In the rows, 128 means zero.
Where one turn sends some rows of the set: a few examples, then the rows asked:
K_902: [197 159 149 141 157 113 121 102 136 127 137 102 113 106  98 148 122 114
 153 123 110 110 130 127]
K_180: [139 161 117 153 170  70 123 134 142 111  88 108 152 150 116 118 134 145
 135 134 132 137 139 117]
K_744: [161 158 150 130 135 119 122 142 142 120 112 154 124  95 126 152 165 112
 136 128 126  98 136 131]
K_981: [115 139 181 121 115 119 111 109 121 109 142 101 138 141 158 153 113 128
 135 154 110 148  84 125]
K_961: [115 161 147 142 148 106 139 134 126 139 126 163 145 119 137 120 147 135
 157 154 117 101 155 124]
K_790: [101 140 138 129 135 113 121 125  94 109 130  78 127 159 106 114 106 156
 120 181 156 131 118 145]
K_778: [168 140 106 130 145  89 132 152 121 146  81 116 138 133 107 105 112 169
 127 123 123 138 136 131]
K_978: [146 143 117 161 131 102  94 127 132 134  87 135 142 137  75 117 162 150
 128 115 133 124 140 147]
K_595: [106 133 166 117 142 113 152 128  90 127 145 104 145 122 143 138 142  98
 161 138 101 104 118 137]
K_197: [ 98 112 110 148  99 137 104 128 108 107 121  92 108 148 121 111 121 157
 125 132 102 135 118 163]
K_757: [ 97 146 125 133 125  87 103 104 107 106 118  81 141 150 115 115 123 161
 131 150 131 171 104 130]
K_24: [152 164 154 125 150 125 157 123 149 117 131 148 157 155 129 158 123 119
 140 101 109 135 137 127]
K_657: [167 132 139 172 145 130 115 126  90 148 147 116 162 159  88 158 162 117
 126 144 136 144 128 130]
K_914: [144 107 118 154 155  96 120 127 138 120  82 110 146 118  94 130 135 151
 157  91 138 133 132 131]
K_660: [171 113 136 142 160 156 122 140  86 135 126 111 169 158  84 144 144 119
 131 147 144 131 138 125]
K_102: [111 112 122 148 105 112 102 108  95 136 111  83 111 150  89 125 138 139
 118 134 115 136  93 167]
K_925: [130 114 160 117 124 153 120 128 121  88 142 102 105 117 152 133 134 115
 124 136  92 115 115 161]
K_681: [161 162 124 136 148 139 101 122 105 129 162 139 139 137 102 173 161 105
 132 144 129 167 134 135]
K_351: [101 152 125 149 154 111  84 120 131 142 110 143 143 156  96 104 121 141
 138 148 111 136 154 156]
K_629: [190 132 161 109 140 112 139 142 140 144 107 135 143 118 136 145 111 138
 136 114 108 113 129 115]
K_740: [135 158 125 166 155 108 159 147 115 125  99 116 164 162 104 104 123 141
 115 134 139 149 139 143]
K_152: [138 109 170 112 123 151 123 131 127  96 154 124 121 116 140 150  94 114
 148 143 126 133  92 122]
K_395: [157 119 176  78 116 130 113 117 111 128 139 105 123 113 139 144 103 145
 131 142 110 135  97 134]
K_645: [139 153  98 134 146 121 116 116 102 137 165 123  97 141 113 179 145 116
 134 173 129 141 128 127]
K_319: [134 136  90 113 140 151 138 108 102 136 151 141 100 148 118 165 130 138
 139 167 120 148 130 123]
K_255: [176 123 147 140 158 124 140 157 153 102 118 150 146 133 124 139 119 127
 161 114 128 110 128 113]
K_410: [158 155 173 140 158 103 131 138 155 114 111 126 149 142 157 155 124 113
 139 138 111 116 119 112]
K_89: [122 124 106 167 122 115 115 133 133 116  98 118 140 129  98 105 137 161
 130 105 122 112 163 125]
K_565: [155 165 124 172  99 124 110 129  88 136 137  95 118 126 107 116 118 163
 149 154 121 151  96 152]
K_416: [165 116 167 127 168 128 104 133 162 104 101 136 127 100 128 153 128 121
 147 124 129 115 125 141]
K_263: [103 102 110 155 112 110 130 125 102 123 102  98 118 121 121 122 125 171
 148 130 131 157  90 149]
K_603: [116 147 166  88 129 130 120 101 128 102 162 110 120 150 131 167 107 135
 146 149 127 116 118 130]
K_114: [137 125 121  98 120 106 105 128  91 129 113  86 118 128 111 103 104 175
 121 152 126 160 104 150]
K_489: [ 92 124 145 124 146 118  97 114  95 130 130  85 143 159 102 122 113 104
 143 132  95 139 117 170]
K_364: [147 115  97 157 159  96 137 137 131 106 103 123 135 151  89  94 123 165
 146 126 139 145 128 129]
K_651: [183 152 167 145 130 134 100 112 113 124 153  96  97 124 120 137 115 136
 144 170 107 119  95 159]
K_884: [154 125 157 137 146 132 131 133 144  97 119 128 137  99 129 127 150 118
 129 111 113  93 161 122]
K_471: [143 106 103 137 146 131 144 117  83 145 138 103 126 166  96 155 140 150
 147 164 139 109 133 109]
K_634: [147 124 113 170 144 112 129 121  87 155 150 100 118 163 100 165 148 127
 129 174 135 120 122 121]
K_222: [107 100 121 129 123 124 120 112 104  99 138  98 112 134 104 105  99 153
 134 154 136 166  92 139]
K_669: [171 173 107 169 125 102 132 119 109 140 122 100 133 107  85 125 124 141
 156 107 123 141 131 121]
K_755: [125 109 160 129 125 142 114 130 126 108 122 123  98 101 157 145 118 141
 140 163 123 140  84 158]
K_936: [162 142 123 119 154 174 117 131 104 127 140 148 143 139 107 154 135 107
 124 150 124 169 135 138]
K_273: [126 127 155 117 110 129 130 122 104 122 135 103  94 108 139 160 143  99
 129 147 107 109  88 150]

K_416 -> K_755
K_778 -> K_629
K_222 -> K_364
Where do these go?
K_319 -> K_471
K_981 -> K_757
K_197 -> K_89
K_645 -> K_634
K_24 -> K_603
K_351 -> K_961
K_902 -> K_651
K_102 -> K_978

Where one turn sends some rows of the set: a few examples, then the rows asked:
K_524: [127 143 174 112 149 111 121  90 151 161 117 127 162 129 143 122 130 110
 117 129 142 142  92]
K_160: [122 132 139 137  98 125 128 161 137 144 137 138 132  96 111 145  79 102
 147 115 111 151 116]
K_452: [112 118 134 137 137 156 128 118 110  96 143 154 123  98 131 126 115 111
 135 110 172 160 123]
K_761: [ 91 145 100 161 126 144 111 119 114 139 122 111 108 123 137 137 150 154
 106 106 114 116 114]
K_574: [133 114 162 145 130  89 133  97 140 129 126 108 128  77 114 122 115 132
 137 110 135 142 153]
K_901: [119 142 148 142 106 105 137 127 119 152  97 111 115 131 159 133  90 143
  98 103 102 167 105]
K_536: [103 122 149 106 130 111 138 126 137 103 149 142 119 175 172 123 110  96
 113 142 105 125 121]
K_649: [118 130 132 160 100 134 113 124 153 126 148 173 123 108 166 117 110 156
 121 160 137 110 102]
K_989: [153 102 113 103 104 148 138 154 119 115 130 121  82 133 126 125 121 116
 136 166 122 141 127]
K_467: [140 122 113 121 148 133 127 133 121 149 172 131 109 130 157 123 129 150
 144 154 100 106 158]
K_718: [134 152 160 133 113 108 135 127 121 145 113 109  98 146 157 124  91 133
  96 102 123 171 105]
K_854: [138 128 185 106 119 119 126 101 151 115 109 125 159 148 117 129 136 102
 127 118 121  95 121]
K_638: [141 133 139 113  84 113 105  86  92 138 115 120 136 140 132 136 149 161
 132 137 103 113 144]
K_169: [109 122 133 165  95 142 116 126 154 112 136 177 120 111 166 122 102 149
 120 152 134 126 109]
K_147: [140  74 154 109 110 117 118 101 121 146 117 132 119 137 123 111 148 166
 146 158 126 122 124]
K_868: [132  95 119 108  73 116 147 114 118 128 145 141 142 154 120 154 104 118
 147 122 124 109 143]
K_907: [133 127 152  89 128  93 151 100 110 160 105 114 150 117 153 130 128 136
 131 104 106 129 151]
K_459: [130 118 149 161 129  95 135 103 160 128 117 109 119  79 106 130 123 143
 135 119 143 118 131]
K_887: [167 132  99 116 119 149 138 124 122  99 114 106 152 139 169 165 122 131
 129 145 134 121 132]
K_863: [141  98 145 118  94 116 115  88 101 142 109 117 126 140 124 124 152 174
 135 149 117 117 134]
K_111: [121 130 121 132 118 112 131 120 135  78 152 136 133 116 141 121  67 113
 157 122 144 148 126]
K_667: [117 157 129 140 134 165 135  90  83 155 104 144 153 131 133 133 115 128
 108 135 132 131  95]
K_375: [135 139 189 111 126 120 118  91 148 144 107 125 164 143 131 119 137 103
 116 123 134 116 103]
K_837: [122 122 131 159 122  98 137 120 170 125 110 114 107 103  97 133 119 158
 143 130 138 104 115]
K_940: [118 123 120 102 150 129 131 112 130 110 121 156 154 184 130 118 114 129
 126  91 111 147 114]
K_726: [123 121 179 106 135 114 132 120 154 153 129 150 124 115 126 102 117 166
 156 109 145 128  94]
K_741: [126 154 134 141  93 120 110 147 130 137 136 135 137 102 106 156  95 114
 124 103  88 145 124]
K_918: [141 126 134 101 104 125 127 121 161 112 113 144 137  97 103 138 144 152
 134 131  95  93 135]
K_926: [129 128 113 113 150 130 123 125 145 120 120 145 145 190 120 120 114 148
 139  95 124 120  93]
K_975: [126 165 118 159 143 144 134 155 126 154 108 119 127 116 115 119 136 126
 116 131 165 119 102]
K_355: [136 174 118 159 147 133 122 158 123 154 110 121 138 122 121 119 132 126
 111 133 149 116  94]
K_558: [110 142 151 126 128 143 143 124  95 113 121 142 112 159 157 101 120  90
 114 120 136 109 155]
K_872: [130 103 124 114 120 169 149 146 106 117 117 122  92 125 115 135 125 117
 120 171 127 137 131]
K_75: [159 135  91 111 122 138 138 115 131  96 112 100 157 144 159 162 130 139
 117 134 130 119 124]
K_127: [159 106 111 100 109 116 113 147 113 112 151 127  94 131 144 132 120 123
 136 164 116 160 126]
K_696: [133 141 139 155 110 138 111 130 142 143 143 157 134 112 176 117 107 166
 139 155 135  99  94]
K_118: [112 137 153 117 123 124 146 118 109 104 146 152 112 166 169 116 122  89
 109 122 115 115 146]
K_348: [121  92 116 122 128 109 139 111 179 131 152 159 106 134 111 103 112 128
 112 129 128 142 137]
K_195: [ 98 145 105 156 118 160 117 110 104 137 117 118  96 126 130 136 153 151
 107 111 119 111 124]
K_729: [162 147  97 118 140 134 124 121 146  94 110 109 153 138 150 155 141 153
 107 119 117 121 114]
K_81: [157 143 163  94 127 123 133 113 132 147 185 118 134 141 129 122 107 113
 127 122 138 149 144]
K_785: [139 151 161 134 129 117 136 133 125 133 116 113  92 156 165 123 101 132
  95 104 127 173 116]
K_431: [118 153 120 142 130 161 125  91  83 155 106 134 150 133 136 134 105 140
 117 136 117 125  83]
K_719: [127 119 111 130 152 123 128 121 121 180 161 128 132 120 168 122 118 151
 136 159 105 123 142]
K_399: [112 117 127 131 129 137 144 117 126  89 152 146 140 104 137 118  91 116
 146 121 164 170 121]

K_729 -> K_696
K_863 -> K_459
Where do these go?
K_940 -> K_467
K_649 -> K_718
K_127 -> K_111
K_741 -> K_926
K_348 -> K_81
K_558 -> K_872
K_785 -> K_887
K_726 -> K_907
K_989 -> K_399
K_524 -> K_638
K_667 -> K_195
K_574 -> K_854
K_355 -> K_431

Where one turn sends some rows of the set: a few examples, then the rows asked:
K_96: [164 121 134 146 100 120  80  75 126 159 185 106]
K_94: [160  96 144 148 113 113  78  78 102 175 173 156]
K_715: [182 108 142 161 120 132  67 134 117 203 109 144]
K_630: [128 120 128 127 130 117  94 116 121 195 137 160]
K_424: [164 118 130 121 119 138 102 118 146 171 188 140]
K_220: [134 147 114 124 119 126  99 116 150 176 152 110]
K_650: [177 129  73 179 111 147  95  64 121 194 140 125]
K_164: [142 125  98 186 146 140  74 112 110 185 107 135]
K_115: [165 106 118 178 126  90 105 104 106 182 112 158]
K_579: [200 114 140 151 116 149  77 148 142 191 136 130]
K_36: [179 126 107 150 128 120 131 141 155 173 137 138]
K_723: [170 137  68 175 116 149 100  75 128 199 132 126]
K_967: [173 131  95 168 137 169  93 129 151 165 157 110]
K_412: [208  98 127 176 108 112 107  95 127 155 172 137]
K_893: [184 104 115 198 125 145  64  81 108 158 162 121]
K_25: [208  97 151 168 107 137  62 119 118 188 141 135]
K_910: [180 134  69 173 112 154 103  73 133 191 147 122]
K_361: [126 126 126 151 116 100  77  80 105 182 130 125]

K_220 -> K_361
K_650 -> K_910
Where do these go?
K_36 -> K_115
K_94 -> K_424
K_715 -> K_25
K_967 -> K_164

Where one turn sends some rows of the set: a few examples, then the rows asked:
K_824: [146 128  86 168 108 112 142 121 135 148 168  98  91 110 172 145 119  85
 122 140 103 158 126 156 142 129 122 158 115 118 119 115 149 145 139 163]
K_708: [122 124  70 181 122 123 114 131 148 139 179  94 112  91 185 139 141 108
 121 123 112 159 123 133 144 111 117 125  98 116 125 129 137 135 128 132]
K_646: [111  67 107 117 113 120 108 103 122 157 138 105 117 150 163 144  87 119
 110 130 159 119 111 177 176 100 121 133 126 101  89 129  75 125 172 148]
K_722: [126 113  58 176 119 113 120 132 158 145 186  83 109  94 177 147 145 104
 133 146 117 147 126 125 153 111 114 132 109 122 124 117 146 138 134 129]
K_317: [126  85 105 119 130  91 119  85 130 159 149 107 112 158 151 158 105 118
 124 135 163 116 121 164 185 101 125 129 146 116 102 132  77 127 182 152]
K_947: [126 124  74 181 109 128 132 114 131 145 181 102 114 111 189 133 123 101
 129 116 103 151 128 148 142 117  96 132  99 132 126 149 135 152 127 146]
K_415: [119  72 107 112 117 107 117  93 112 158 137 110 114 152 165 137  93 116
 113 120 166 124 116 171 181 103 133 127 116 108  84 132  86 124 170 152]
K_561: [131 134  78 171 128 108 119 132 157 144 177  94  99  87 170 146 155 106
 123 135 120 153 123 129 151 114 125 128 101 122 127 112 141 132 136 139]
K_988: [156 108 118 138 110 145 136 136 113 112 148  96 152 106 169 165 116 145
 150 110 119 140 123 120 157 181 139  97 104 121 127  84 164 146 127 110]
K_16: [158 120 141 120 140 130 152 124 116 129 104  80 157 162 156 179  85 143
 109  97 134 102 111 141 179 145 117 134 127 165 110 112 116 136 170 136]
K_758: [135 154 102 167 124 114 131 120 152 149 175 111  91 101 162 147 147 105
 122 130 115 141 123 149 149 122 103 133 102 138 137 122 127 143 141 160]
K_990: [121 125  85 179 108 138 122 135 159 148 180  94 104 106 169 153 122 102
 123 149 100 137 118 156 139 117  82 150 121 121 137 124 121 148 139 148]
K_243: [153 114 101 145 128 167 105 136 124 140 133  93 140 110 142 159  92  95
 181 119 136 133 174 125 176  97  95 103  92 115 119  84 105 147 143  91]
K_683: [152  97 114 125 132 129 157 117 117 133 117  69 170 170 165 177  82 142
 126 107 136  91 118 129 185 140 104 132 131 175 105 121 125 146 167 123]
K_265: [161  98 124 123 128 129 159 125 112 131 105  67 161 170 162 181  70 132
 115 113 128 105 114 140 178 147 121 149 139 156 101 107 129 140 169 133]
K_241: [161 102  92 144 120 162 114 133 115 141 130  88 139 115 147 157  80  85
 182 124 132 142 177 127 175 101 107 115  98 107 109  80 118 149 142  94]
K_775: [148 103 123 144 105 163 126 151 123 110 146  93 153 105 168 171 104 146
 141 119 109 140 116 131 148 179 128 106 114 106 132  80 151 145 128 108]
K_515: [115  86 105 128 130 105 112  85 125 155 152 112 123 157 161 150 101 126
 120 118 158 119 119 167 180  96 114 117 137 116 105 150  66 128 175 146]
K_993: [110  73 103 114 120 111 111  91 120 159 145 111 121 150 165 138 101 126
 120 118 171 112 116 166 185  97 117 116 113 120  91 139  78 128 169 144]
K_566: [152 106 119 134 112 147 130 147 138 118 154  90 147 104 153 180 124 149
 154 136 124 120 119 118 162 178 124 102 118 124 137  69 155 147 137 107]
K_764: [174 123 121 128 124 157 125 147 133 112 114  79 157 125 182 180  72 135
  90 103 132 150 132 119 168 150 137  95 127 135 115  79 111 125 170 115]
K_437: [136 118  64 168 109 106 143 112 148 155 188  92 103 114 172 147 137  96
 145 150 116 131 132 136 157 120  98 142 113 145 125 125 149 155 140 147]
K_517: [149  88 104 142 100 154 132 148 128 116 155  82 157 110 167 175 105 143
 155 137 114 128 121 121 156 178 123 110 122 114 129  77 161 152 131 102]
K_835: [134 117  68 175 117 111 123 133 144 142 174  87 103  93 181 142 136  95
 121 136 110 165 125 134 145 117 133 140 107 109 117 114 151 134 132 139]
K_808: [144 108 114 140 113 153 128 140 128 115 158  96 158 105 166 170 123 156
 156 116 124 123 121 115 161 174 118  88 104 131 137  89 151 150 128 102]
K_298: [158 123 115 144 130 169 104 140 119 137 123  98 133 106 140 158  86  92
 169 113 131 146 170 136 169 101 106 110  93 102 117  77 102 142 143 100]
K_556: [178 109  93 125 124 138 140 126 124 117 128  75 166 134 190 172  82 133
 113  99 146 140 145  98 182 147 138  81 118 160 106  92 131 134 167 106]
K_732: [166 120 112 136 129 156 112 140 126 142 124  93 125 107 131 164  92  87
 176 130 137 138 173 130 177 104 112 117 100 107 116  64 112 142 150 103]
K_874: [114  76 108 108 121 106 112  96 131 163 144 107 112 148 153 148 106 124
 119 135 173 105 114 166 188 100 119 125 122 118  93 124  78 126 176 149]
K_713: [145 100 124 134 130 147 147 125 111 126 110  73 175 168 172 173  68 144
 112  94 123 104 111 142 172 139 103 135 129 158 107 128 113 143 162 124]
K_614: [123 122  74 178 120 125 111 144 162 142 177  86 103  90 173 151 138 104
 117 145 109 154 119 138 142 113 116 139 113 106 128 110 134 133 136 135]
K_248: [180 108 102 120 121 140 135 144 148 122 126  66 152 130 170 191  83 129
 109 135 144 128 138 104 182 150 134 102 140 149 113  63 126 130 179 111]
K_519: [145 108 133 128 135 145 143 135 130 131 111  71 164 164 155 187  78 146
 111 114 128  91 107 142 176 139  97 141 140 159 116 111 106 139 171 127]
K_898: [121  84 111 127 126 106 113  94 124 155 143 109 116 157 158 155  90 117
 112 127 150 128 116 176 173 101 124 133 147 100 101 137  69 124 178 153]
K_20: [161 118 106 131 128 159 120 144 151 117 134  75 168 126 178 184  90 148
 107 112 144 122 134 103 180 140 108  79 126 159 125  88 102 132 172 100]
K_658: [169 117 102 136 129 149 118 128 112 141 126  96 130 111 141 155  93  85
 181 117 140 144 180 124 179 104 119 109  91 114 109  75 122 145 144 101]
K_927: [113  59  95 113 111 110 115  97 127 161 145  98 117 153 161 147  92 117
 122 142 167 109 116 167 184 100 119 133 129 111  88 126  84 129 174 144]
K_996: [127  78  99 125 125  94 123  79 112 155 147 109 120 162 166 147  93 115
 122 118 156 130 124 166 180 102 132 126 139 111  94 146  83 129 174 151]
K_66: [165  88  87 137 110 163 127 146 135 114 130  62 174 136 192 181  60 132
 107 120 129 137 137 109 170 143 118  99 138 138 110  88 119 136 167  98]
K_813: [117  67  91 129 121 104 116  88 126 157 154 100 124 164 163 155  90 117
 126 135 154 118 121 166 179  97 114 130 150 109 100 143  75 132 177 143]

K_732 -> K_298
K_265 -> K_16
K_764 -> K_20
Where do these go?
K_517 -> K_988
K_722 -> K_835
K_415 -> K_874
K_947 -> K_437
K_515 -> K_813

